Each row has a name. Each question is about the rows just above it. Places in a row count from 1.

(143): [-29 -28 -48 -51 -31  15 -28 -15  -5  28 -21 -24 -48 -41 -34 -53 -41 -40
   4 -30 -53 -18 -23 -15 -39 -11 -39 -41 -35 -33 -44 -18 -22 -14  29 -24
 -28  24 -15 -41 -36 -24  30 -25 -24 -45   1 -14 -43 -20]
(158): [ -2  56  55  49   8 -41  -7 -25  49  -5  65  63  55  10  12  40   9  16
  46  69  55 -37 -24 -10   6  41  63  15  45   0  32  59 -15  60 -37 -18
  68 -36 -15  12 -15   3 -24  -5  -8  34  45 -10  53 -39]
(128): [-23 -45   5 -37  46  17 -19  15 -17  31 -24 -30 -12 -44   8  35 -46 -41
 -16  -7 -23  23  26  11 -30   7  -3 -48 -49 -29 -52 -38  21 -19  26  17
 -17  30  47 -20  20  20  25 -16  33 -34 -16  22 -35  -4]
(42): [ -26   86   17   56  -40 -100  -31 -102   69  -33   75   85   31   12
  -39  -19   13   18   69   86   41  -96  -97  -68   -1   51   56   25
   75  -15   48   90  -96   87  -97  -82   75  -95  -93  -16  -81  -57
  -71  -34  -73   35   64  -86   68  -96]
(37): [-64  15 -56 -30 -11   3 -66 -59  60  59  17  31 -58 -49 -84 -70 -46 -48
  68  22 -48 -23 -71 -70 -60  56   0 -39   5 -61 -25  35 -68  49  16 -38
  17  16 -62 -73 -82 -30  40 -66 -80 -46  66 -71 -22 -53]
(192): [ -4  65  52  56  15 -36  -9 -27  59   6  67  71  55  16   7  36  15  22
  59  78  56 -32 -27 -20  10  51  64  23  57   0  42  68 -18  71 -34 -13
  72 -32 -20  10 -16   6 -18  -8 -15  41  55 -18  61 -38]
(30): [ -75   30  -22   -9  -26  -50  -78  -99   68   34   28   53  -33  -51
  -70  -53  -49  -48   79   52  -16  -76 -104  -88  -64   59   12  -39
   17  -70  -17   48  -92   68  -37  -70   42  -41  -92  -71  -95  -44
   -3  -78  -94  -35   72  -85    0 -102]
(117): [ 46  -4  42  29  -7  -8  46  37 -46 -45 -21 -20  49  44  66  43  41  43
 -45 -16  43   0  44  39  48 -50 -16  38   7  46  28 -23  46 -33 -21  23
 -15 -25  30  55  60  17 -34  46  47  45 -51  44  27  33]
(111): [ 69 -20  41  19  29  47  71  93 -54 -27 -15 -37  45  47  74  63  46  45
 -65 -33  31  63  97  84  58 -45   3  37 -11  65  21 -36  89 -52  36  66
 -23  38  88  70  92  46   5  72  89  36 -57  86   8  93]
(156): [-43  63  -4  34   8 -50 -46 -78  70  14  50  68   5  -5 -56 -18  -3   1
  72  75  13 -38 -73 -77 -16  71  44   7  58 -31  29  70 -76  80 -51 -45
  56 -45 -68 -36 -64 -28 -22 -50 -67  15  67 -83  44 -67]
(105): [ 24 -15  21  11 -17   9  24  24 -37 -26 -36 -21  13  26  38   5  25  20
 -34 -30  21   2  21  19  22 -43 -34  21  -5  25  15 -29  33 -35  -4  21
 -21 -12   2  31  37  17 -12  24  14  15 -38  31   1  24]
Table of tags by key:
[89] -> k_708
[-8] -> k_843
[45] -> k_492
[-94] -> k_269
Join (111) by its entry at place 45: -> k_708
The row with [ 69 -20  41  19  29  47  71  93 -54 -27 -15 -37  45  47  74  63  46  45
 -65 -33  31  63  97  84  58 -45   3  37 -11  65  21 -36  89 -52  36  66
 -23  38  88  70  92  46   5  72  89  36 -57  86   8  93] is -> (111)
Whose row is [ -26   86   17   56  -40 -100  -31 -102   69  -33   75   85   31   12
  -39  -19   13   18   69   86   41  -96  -97  -68   -1   51   56   25
   75  -15   48   90  -96   87  -97  -82   75  -95  -93  -16  -81  -57
  -71  -34  -73   35   64  -86   68  -96]? -> (42)

(132): [-1  1 -2  1 -1 -2 -2 -3  0 -3  0  0  0 -2  0 -3  3  1 -1 -3 -2 -4 -3 -2
 -1 -1  1 -3 -5  2  1 -3 -4 -5 -2  0  0 -4  3 -2 -2  0 -2  4 -2  0  0  0
  0 -2 -8 -2  2 -1  1 -1  1 -2  1  1 -6 -3  1]
(24): [ -1   1  -2   1  -1  -2  -2  -3   0  -3   0   0   0  -2   0  -3   3   1
  -1  -3  -2  -4  -3  -2  -1  -1   1  -3  -5   2   1  -3  -4  -5  -2   0
   0  -4   3  -2  -2   0  -2   4  -2   0   0   0   0  -2  -8  -2   2  -1
   1 -11  -3  37  47  60 -25  20 -36]
(93): [ 0  0 -4  1  0  0  4 -1 -1 -2  1  4 -1 -2  1 -3 -2  1 -2 -4 -2 -5 -2  3
 -5 -2  0  3 -8  0  1  3 -3 -6  0  2  2  1  2 -5 -2 -1  1  3 -2  1  0  0
 -4 -3 -5 -3  1  2 -1 -2  0 -1  0  3  1 -1 -3]
(170): [ 1 -1 -4  0  2 -4 -4 -5 -2 -2  0 -3  1 -3  1 -1  1  1 -2 -4 -3 -5 -4  1
 -4 -1  0 -1 -7  1  2 -3 -5 -5 -1  2 -1  0 -2 -2 -3 -1  0 -4  1  2  0  0
 -1 -2 -1  0  0  2 -2 -2  0 -1  1  1  1 -1  8]
(25): [ 0  1 -2 -1 -1  2 -2 -3 -2 -1 -1  0 -1 -4 -1 -4  4  1 -1 -5 -4 -2 -1  3
  3 -1 -1 -1 -5  0  0 -2 -2 -5 -2  2 -1 -2 -1 -4 -4 -1 -2  2 -2 -1  1  0
  1 -3  2 -4 -1  5 -2  0 -1 -2  1  1 -2 -1 -2]
(150): [ 60  29 -18  45   2   5   2 -26  16  -9  26 -20  14  56   5 -16  -3  89
  -5  39  -8 -26 -11  14   3  49  13 -37  90   1   9  16  37 -38   6  47
 -33  16  -1 -18 -24 -11   6 -22 -12  11  -2  66  16  -8  25  20   8 -32
  14 -16  13  -5  16  18 -32  -8 -12]
(66): [ 1  0 -2  0  0 -1  2 -3 -1 -3  0  0  0 -2 -1 -2 -1  2 -2 -3 -4 -4 -2 -1
  0  0  0  3 -8 -2  1  0 -4 -5  0  2 -1 -3  3 -2 -4 -5  2  1 -2  0 -2  1
 -5 -2 -1  0  1 -4 -2  3  0  1  1  1  1  0  2]
(103): [ 1 -1 -3  1 -1 -2  0 -6 -3 -2  1  4  1 -4  0 -3  0  0  1 -5 -4 -3 -3  0
  2  0  0  2 -8  2  1 -2 -2 -5  0  1  4 -3 -2 -2  1 -3 -1 -1 -2  2  0 -2
  1 -3 -2 -3  3 -1 -1 -1  0  1 -1  2  0 -2 -4]
key -> tag
[3] -> k_281
[-2] -> k_554
[0] -> k_905
The tag of (93), keyed by place 56: -> k_554
[ 1 -1 -3  1 -1 -2  0 -6 -3 -2  1  4  1 -4  0 -3  0  0  1 -5 -4 -3 -3  0
  2  0  0  2 -8  2  1 -2 -2 -5  0  1  4 -3 -2 -2  1 -3 -1 -1 -2  2  0 -2
  1 -3 -2 -3  3 -1 -1 -1  0  1 -1  2  0 -2 -4] is in which row? -> (103)

